Rows are one point carried round by a steady rotation, each followed by how many ticks it has turned.
The counts run from 0 to 147.
[-17  11 -14  13  -7   0   5  -4  -3  -5   1  -3 -23   9  -4  -1 -17  24
 -20  16   6   6  -8  -2   5 -12   7 -22   6 -16  -9   2  -4  11  10   1
 -17  -9   1  16  -2  16   6  13   9  -4]
133
[ -5  17 -16   2  -7  -7  14  -5 -10 -13   0   4 -15   4  -1   4 -33  16
  -9   7   6   1  -7  10   9  -6  23 -16  -5  -5  -6   1 -17  19  12  -1
   2 -12  -2  -8   8  17  -2   1  12  -3]
127
[ -2   7  15   2   5  20   2   5   8  14   5 -15 -10   7   0  -3   0 -13
   4   2  13  19   7  -9   1 -17  16 -16  13 -33   8   3  -6  14  17  -5
   2 -18 -10  -4   6 -12 -15   2 -12   5]
87
[-17  10  11   8 -14   5   6   0   8   1   1  -2 -10  -4  -5  -5 -18  -3
 -20  19  -6   4  20  -6  14 -12   8 -14  23  10  -8   0 -21  -2  22  -1
  -4 -14  -7  -2   6   6   3  17 -10  16]
71
[-12   5   1  -2 -18  -8  15  -4  -4 -10   1   1 -12   9  -9   4 -22  19
 -12  15   0  -9  -5  -1  16  -8  16 -18   5 -14  -5  16 -11  24  15   5
   2 -10  -3 -12  11  24 -10   0   6  -2]
139
[-13   4   3  -9 -13  17  -1  14   9   8  -8 -16 -13  17  -8  -4  -5  -4
   1  29  10  13   7  -8  17  -4  17  -6  11  -4  -4   0 -14 -18  13 -10
 -12 -14  -6  -7 -11   4  -1  12 -16   7]
68
[ -8  15  -1  19  -1  -1   8  -2  -5   2   5   4 -24  14   0   6   1  25
 -19  13  16  10  -4  15   1 -13   4 -19   5 -15  -9   6  -2  17  16  -6
  -2  -3   4   0   5  -5   8  24  10  -2]
21
[ -8   6 -18   7   4   4  -1 -10  -3  11  18 -11 -22  14   9  -2 -12   7
   0  19  11  -8   4   1  -4  -9  25 -11  17 -26  -2  -9 -24   1  -1 -18
  12 -10   8  -7   9  -9  10  10   2   8]
106
[-19  11 -18  10  -9   1   0  -2  -4  -4   5  -4 -24   9  -5  -6 -14  31
 -14  11   5  10  -6  -1   8  -8   8 -20   5 -10 -15   9  -3  10  19   9
 -12  -9   0  17  -3  13  -1   5   8   1]
134
[  3  14 -10  19   6  17  -2  12  -7   8   9  -1  -9   6 -13   8  -6   6
  -5  11  10  10  14 -11  21 -13  20 -15  -4  -5   4   5 -13  13  17 -10
 -10 -14 -20 -22   8  -5   1   8 -18   9]
90
[  6  21  -2  17   2  10   3   3  -4  11   9   1 -28   3  -6   0 -12   5
   1   7  10   6  15   4   8  -3  24 -20  -9 -20   6  -1 -13  13   9  -4
  -2 -13   0 -20  11 -14   5  17  -4  -3]
101
[-11   7 -13   1   4   8   4 -10   0   7   4 -11 -11  23  11   5   1  22
  -6  23  18   3 -17   1  -4 -18  13  -5  18 -15 -10  -5 -11   5   7 -15
  11 -10   1  -1  -2  -5 -15   8  16  -1]
18
[-14   9 -16  17   2   4   4  -6 -13  -2  14  -4  -9  14  -2  12  -9  21
  -8  27  11  -7  -7   8  12 -14  19 -14   7   3  -6   6 -23  16   7 -14
  13  -3  -5 -16   4   3  -8  -2  15   0]
16
[-17   1  -6   1 -18   0  10   2 -12  -3  -3  -6 -12   6 -12  10 -17  23
  -8  18   0  -3  -6  -2  14  -9  16  -8  14  -3  -7  14 -12  25  10   4
   4  -8  -7  -8   9  24 -16  -8   8   1]
140
[-20   9  -5   1 -20   0  -1  -6   8   3   2 -12 -21  17  -4 -13 -14  18
   0   8  13   4  -4  10  11   7  12 -11   3 -20 -13  23  -9  10  21   8
   5  -6   9   8  -9  12  -6  -5   1  -7]
136
[-14  17  -7  21   2  -5   7  -4  -4  -2   4   0 -20  15  -1   3  -6  27
 -15   5  17  19  -6  18   9  -8   3 -22   2  -4 -14   8  -1  18  23  -5
  -3  -9  -3   2  -2 -10  -2  17  13  -3]
22
[-10   5   4  22  -5   6  -2   4   4   6  21  -6  -7   4  -2   3 -16  -3
 -22  12   2  -4  20 -11   6 -17   7 -14  21  -8  -6   2 -28   7   8  -6
   0 -15  -8  -3  13  -5  12  12 -12  19]
83
[-15   5  19   2  -5  21   9  -4  10   6  -8 -14 -18   6  -1  -4 -11 -11
   4   9   4  12  18   2   8  -1  18 -10  31 -12   0   6 -14   3  12   1
   1 -21 -13  -2  -1  -8 -17   1  -2   8]
74
[ -4   7  -8   3  -3  23  11  16  -4   1  -8  -8 -16   4 -13   8 -11  15
  -4  24   1  13   6 -12  20  -8  14  -7  17   5  -1   4  -3   0  17  -6
 -12 -18 -26  -8   2  18  -7   6 -13  11]
66
[-15  10   8   3 -17  -4  11  10   7 -11   0  -7  -9   8  -4 -11 -21   1
 -22  12  -5   6   1  -2  19  -6   6 -12  13 -12  -9   8 -16  -3  16  -5
 -19  -8  -8   7   4  10  12  20 -14   4]
58
[ -7  11   4  -7 -11  -3  14   1  -4  12   9  -6 -20  18  10 -14 -13  19
  -4  -1  13   9 -13  16  10  -2  20  -5  -4 -21  -4  10 -19  10  19  -2
  16 -13   6 -11   7  -4  -5  10   7 -10]
25
[-16  13 -12   8   2  11  -1  -6   2  14  11  -9 -20  11  -3  -6   1  12
   3   0  19  10  -4   1  -3  -1  14 -18  -1 -30 -10   8   1  16  22  -1
   2 -15   5   6   8 -10  -5   4   5   6]
111
[ -5   9 -19   6   8  15  -4   5   2  11   9 -15  -2  14   2  -3  -8   0
   1  18  20  10   3  -8  10 -19  26  -8  -1  -3  -7  -8 -26  -5  17 -18
   4 -14  -9 -15  -4 -10 -10   5 -12  10]
92
[-15  13  -8  19   5  11  -1  -9   1   9  10 -10 -12  13   0  -1  -2  20
   0  10  14  14  -1   5  11  -7  13 -20  -4 -17  -4  13  -3  15  22   1
   5  -9  -2  -5 -14 -10 -19  -3   8  -9]
11
[ -4   5 -12   0  -2   7   9   5   1   7  -3 -18 -29  20  19  -5  -1  26
  -9  13  13   6 -20   3   5 -13  14  -1  15 -26  -7   0  -4  -1   5 -11
   1  -7  -1  13   1  11   6  15   8   0]
31
[-13   8   7  -3 -18   4   5  18   6  -6  -6 -15 -13  17   0  -9 -13   1
 -12  15   6   6  -2   0  20  -4  10  -6  12 -22  -7  11 -17  -8   6 -10
 -21  -6  -2  11  -4   8  14  21 -14   3]
57
[ -1  10   8  -1  -8  -5  16  -1  -8   4   4  -1 -18  17   9  -9 -14  22
  -5   5   9  -3 -12  18  13  -3  21  -8  -1 -19   4   8 -23  12  12  -6
  17  -6   3 -18  12   4   3  13   8  -7]
26
[-13   6   4  -6 -13   9   5  18  -1   6  -7 -18 -20  20  -2  -6 -12   8
  -1  19   8  10  -5  -1  15   1   9   1  15 -18  -6  14 -12 -10   5  -6
 -17 -10  -7   9  -3   8   8  17 -13   0]
56
[-23  11 -16   9 -12   3  -1  -3   5   5   4  -7 -23  12  -7 -12 -15  27
  -5  10   7  14  -2   6  14   1  10 -11   2 -13 -16  20  -2   9  20   8
  -4  -9   4  19  -5   9  -2  -1   0  -2]
135
[-20   4  12   7  -6  18   6  -1  13   5   1 -14 -16  -1   0  -5 -14  -7
   0  12   4  14  17   5   7  -1  13  -8  32   4  -8   8 -19   1  22   1
   5 -21 -19   0  -2  -4 -14  -1  -1  12]
73
[ -8  10 -24   2  -4  -2   7  -5 -10  -4  -2  -3 -20   7  -1   1 -29  24
  -5  10   8   3  -9   6   6  -7  27  -7   6  -2 -10  -1 -16  11   9  -1
  10 -16  -6  -7   8  18  -9  -6  12  -3]
128
[ -7   6 -14  -7  -2   5   0  -3  -5   8  -8 -18 -30  18   2   4 -17  24
   3  14  15  -2  -9   8   2  -3  23  -3  16 -18  -7   0 -14   4  -4  -5
   7 -10   4   6  -3  15   1  -4  10  -5]
130
[-14   4 -19   8   6   7   6  -7  -8   2   9  -8 -11  23   5  10  -2  20
  -7  27  17   0 -16   5   6 -17  16  -8  14  -4 -11   1 -14   9   9 -15
  15 -10  -5 -11  -4  -1 -12  -2  22  -3]
17
[ -7  15 -25  13   9   9   4  -1 -10   2  15   3 -10   6  -2  -1 -19   7
   0  11  12   8  10  -2  13  -3  27 -14  -8  -4  -3  -3 -19  10  11 -13
   4 -16 -11 -17   0  -6  -5   4   5  -1]
103
[ -4   9   2   3  -7   3   5  -8   1  13  15  -4 -14  17  -1  -6  -5  13
   0  12  14  -3  -2   1  14 -12  24 -16 -13 -27   4  11 -14  15  21  -1
  12 -10  10 -20   1  -3 -13   5  -2 -10]
13
[-11   8 -10   0  -4   0   5  -7   1  -5  -8  -2 -25  14   0   3 -16  18
 -19  19   5  -1  -7  -2   2 -12  13 -17  13 -28   1  -1  -9   6  -2  -6
 -13  -5   5  12  -3  18   8  15  11  -9]
132
[  5  17   4   6   2   9  -2   2  -1  16   2  -8 -15  20   0  -2 -19   8
   2   0  19  15   5   2   3 -13  22 -15  -8 -20   4   8 -15   6  17  -2
  -2 -24  -4 -11 -13 -12 -10   3  -4 -11]
0
[ -5   5  -4  13   1  24   3  18 -13   6   7  -4 -15   4 -10   4 -18  10
  -2  16   0  13  18 -12  21  -4  15  -7   6   0   0   2  -9   5   8  -7
 -13 -21 -24 -15   3  -6  -4  10  -6   6]
78
[  1   4   5   0  -9  19  11  10  -5  -6 -12  -3 -17   2  -9   6  -9  11
 -11  21  -6  10   5 -14  21 -10  11  -8  18  -4   6  -1  -2  12  19  -5
 -13 -17 -23  -8  10  20  -6   7 -13   9]
65
[-15  19 -12  13   1   1  10  -2  -4   1   5  -2 -14  13   7  -5  -9  24
  -7   4  18  19 -11  15  11  -2  10 -16  -5  -4 -12  13  -6  12  26  -3
   4 -10  -5  -2  -6 -10 -12  11  13  -6]
23
[ -9   5  20 -11 -13   3  19   3  -4 -11 -14  -4 -22   5  -3  -1 -21   5
  -2  14   0   4   1  11  16   9  15  -6  23 -22  -1   7 -13  15   4  -4
  -2 -12  -9  -9  16  10  -3  12   3  -5]
51
[ -7   8 -11  -5   0   2  -3  -7   1   7   0 -18 -22  24   0   5  -4  18
   2  16  23 -10 -10   5  -7 -13  23  -7  17 -16 -10  -7 -20   9   4 -14
  12  -9  12  -3  10   3   3   3   4   8]
118
[ -1  10   2  22   1   4  -5  -9   2  12  11  -4 -23  13   6   5  -6  17
 -22  15   7   0   4   0  -6 -25  11 -24  13 -23   7  -1  -8  11  12  -3
   0 -10   8   4   0   4   7  12   2  -1]
8
